array([[132, 133, 120, 131, 138, 127, 128],
       [132, 132, 122, 133, 139, 129, 127],
       [130, 120, 137, 127, 115, 101, 111]])
137

array([[144, 152, 130, 141, 112],
       [142, 129, 155, 102, 126],
       [146, 149, 130, 133, 110]])
130

array([[139, 111, 144, 140, 106, 127],
       [145, 149, 111, 121, 112, 129],
       [143, 116, 126, 147, 143, 127]])
126

array([[126, 121, 121, 142],
       [108, 124, 130, 137],
       [101, 127, 125, 110]])
125

array([[133, 100, 152, 142, 131, 146, 102],
       [120, 154, 140, 126, 119, 137, 114],
       [100, 121, 139, 130, 113, 138, 120]])
139

array([[138, 124, 112, 101, 136],
       [141, 101, 139, 143, 102],
       [116, 128, 118, 129, 132]])
118

array([[140, 124, 145, 146, 128, 143],
       [115, 124, 131, 112, 118, 130],
       [125, 133, 151, 118, 134, 128]])
151

array([[131, 107, 100, 125],
       [110, 144, 116, 126],
       [116, 126,  99, 124]])
99
---
[[117 147 124 138 118 128 149]
 [140 135 108 147 127 142 133]] → 149, 108

[130 126 105 131 154] → 154, 105

[157 151 130 108 117] → 157, 108

[157 105 124 125 126] → 157, 105

[123 106 124 147 115 134 108] → 147, 106

[[132 147 133 128 135 133 125]
 [125 137 135 113 100 144 134]] → 147, 100

[150 135 148 128 148] → 150, 128

[[144 153 135 123]
 [155 148 105 103]
 [ 99 106 123 138]] → 155, 99
---
[[132 123 151 139 130 124]
 [118 117 133 115 145 123]
 [137 130 144 145 120 127]] -> 132

[[130 140 115 105 126 144 142]
 [127 116 136 127 126 101 125]
 [141 103 101 103 142 152 118]] -> 130

[[137 123 125 103]
 [134 137 116 125]
 [129 147 119 148]] -> 137

[[113 121 150 141 125 135]
 [114 120 150 140 124 136]
 [119 120 149 137 118 138]] -> 113

[[116 144 122 122 142]
 [148 143 112 117 126]
 [127 111 125 137 102]] -> 116

[[140 137 120 149 117]
 [132 128 114 139 107]
 [150 124 120 118 139]] -> 140

[[132 136 127 138 107 104]
 [128 128 128 128 128 128]
 [127 138 146 142 127 128]] -> 132

[[144 147 136 111]
 [134 116 109 148]
 [106 145 146 124]] -> 144

[[143 129 141 143 126 130 157]
 [109 112 127 116 113 114 116]
 [133 114 132 132 133 108 120]] -> 143

[[132 136 118 134 134]
 [113 115 140 105 120]
 [131 132 121 128 143]] -> 132
---
[[145 148 131 112 130 133]
 [117 131 127 130 140 139]
 [120 106 124 140 104 102]] out 124

[[127 125 139 126 130]
 [116 119 134 128 127]
 [131 119 134 119 103]] out 134

[[130 149 123 110 124]
 [126 134 126 126 100]
 [135 136 110 109 128]] out 110

[[151 153 148 121]
 [118 144 106 141]
 [152 109 135 139]] out 135

[[136 116 132 137 150 124]
 [130 132 110 132 111 130]
 [143 117 140 137 156 126]] out 140

[[131 132 110 131 117 101]
 [131 130 140 131 143 157]
 [112 118 143 111 147 153]] out 143
---
119  124  134  125  101  124  122
113  106  120  142  123  118  135
137  138  118  133  121  131  112
| 106

126  113  141  115  152 | 115

114   98  142  156  138  152 | 114

127  123  141   98 | 123

102  106  123  132 | 106

116  110  143  129  143
149  151  121  134  125
128  124  127  108  142
| 110

112  138  103  136  141 | 112

136  111  150  119  137  112
117  123  126  126  119  128
| 112

141   99  124  116  139  138  122
110  125  124  118  115  114  120
| 110
---
Q: (125, 146, 118, 139, 156)
A: 125
Q: (131, 135, 99, 128)
A: 131
Q: (125, 141, 132, 100, 137, 108)
A: 125
Q: (154, 125, 118, 103, 110, 126)
A: 154
Q: (146, 130, 111, 107, 149)
A: 146
Q: (149, 126, 107, 131, 145, 134)
A: 149
Q: (150, 106, 120, 110)
A: 150
Q: (132, 149, 130, 127, 114, 127)
A: 132
---
[[105 120 125 130 124 110]
 [122 131 107 129 108 130]
 [121 125 140 131 155 127]]	155

[[144 113 150 144 110 114]
 [112 112 148 112 128 145]
 [143 112 114 144 146 147]]	146

[[102 121 133 119]
 [129 140 127 134]
 [147 125 120 140]]	120

[[104 122 137 135]
 [131 123 120 139]
 [103 130 127 143]]	127

[[106 155 121 149 137 131 130]
 [138 118 137 124 132 125 135]
 [111 148 118 141 129 132 124]]	132

[[123 122 125 118 131 127 130]
 [131 125 152  99 130 126 128]
 [121 131 122 123 126 122 125]]	122

[[107 140 129 112]
 [120 127 131 121]
 [107 140 123 127]]	123

[[131 124 111 134 141 143 140]
 [148 127 140 117 147 126 155]
 [144 141 132 120 126 104 124]]	104
---
array([[135, 129, 137, 137, 139, 118],
       [122, 113, 133, 126, 114, 154],
       [139, 118, 137, 134, 132, 137]])
139

array([[117, 117, 126, 133, 139],
       [144, 147, 134, 122, 103],
       [112, 117, 124, 129, 146]])
112

array([[130, 126, 151, 118, 140, 127],
       [131, 129, 153, 116, 139, 127],
       [131, 123, 149, 119, 140, 127]])
131

array([[135, 106, 106, 145, 113, 153],
       [141, 146, 120, 145, 122, 106],
       [103, 129, 133, 150, 147, 145]])
103

array([[137, 119, 138, 150, 129, 122],
       [129, 103, 139, 139, 127, 123],
       [144, 118, 131, 134, 124, 113]])
144

array([[102, 135, 103, 110, 131],
       [147, 115, 148, 147, 121],
       [113, 121, 123, 123, 121]])
113
---
[155 119 131 151 147 134] → 155
[132 132 122 105 129 135 122] → 132
[121 131 112 104] → 121
[143 143 154 151 148] → 143
[155 105 132 107 113] → 155
[153 133 107 118 110] → 153
[105 157 122 137] → 105
[103 138 106 148 139 118] → 103
[132 107 128 140] → 132
---
[[132 149 135 128 127 128]
 [128 132 148 134 128 128]
 [128 137 146 130 128 128]] => 128

[134 123 123 153 141 116 121] => 134

[104 122 114 150 109 142 135] => 104

[[126 132 125 127 127 130]
 [126 100 144 140 119 117]] => 126

[[133 114 135 116]
 [109 118 140 106]
 [118 131 118 130]] => 118

[125  99 140 135 152] => 125

[[140 149 109 116]
 [115 140 151 157]
 [139 136 146 142]] => 139

[[129 128 112 135 129 125 129]
 [133 120 143 133 135 134 153]] => 133

[[117 118 125 113 115 133 127]
 [110 124 125 132 151 144 138]] => 110

[149 125 146 128 122 134] => 149
---
135  118  115  153 --> 118
129  123  103  131  135  120 --> 131
107  110  126  127  134  130 --> 127
130  120  123  107  131  153 --> 107
148  114  117  126  153  109 --> 126
146  137  129  104  130 --> 129
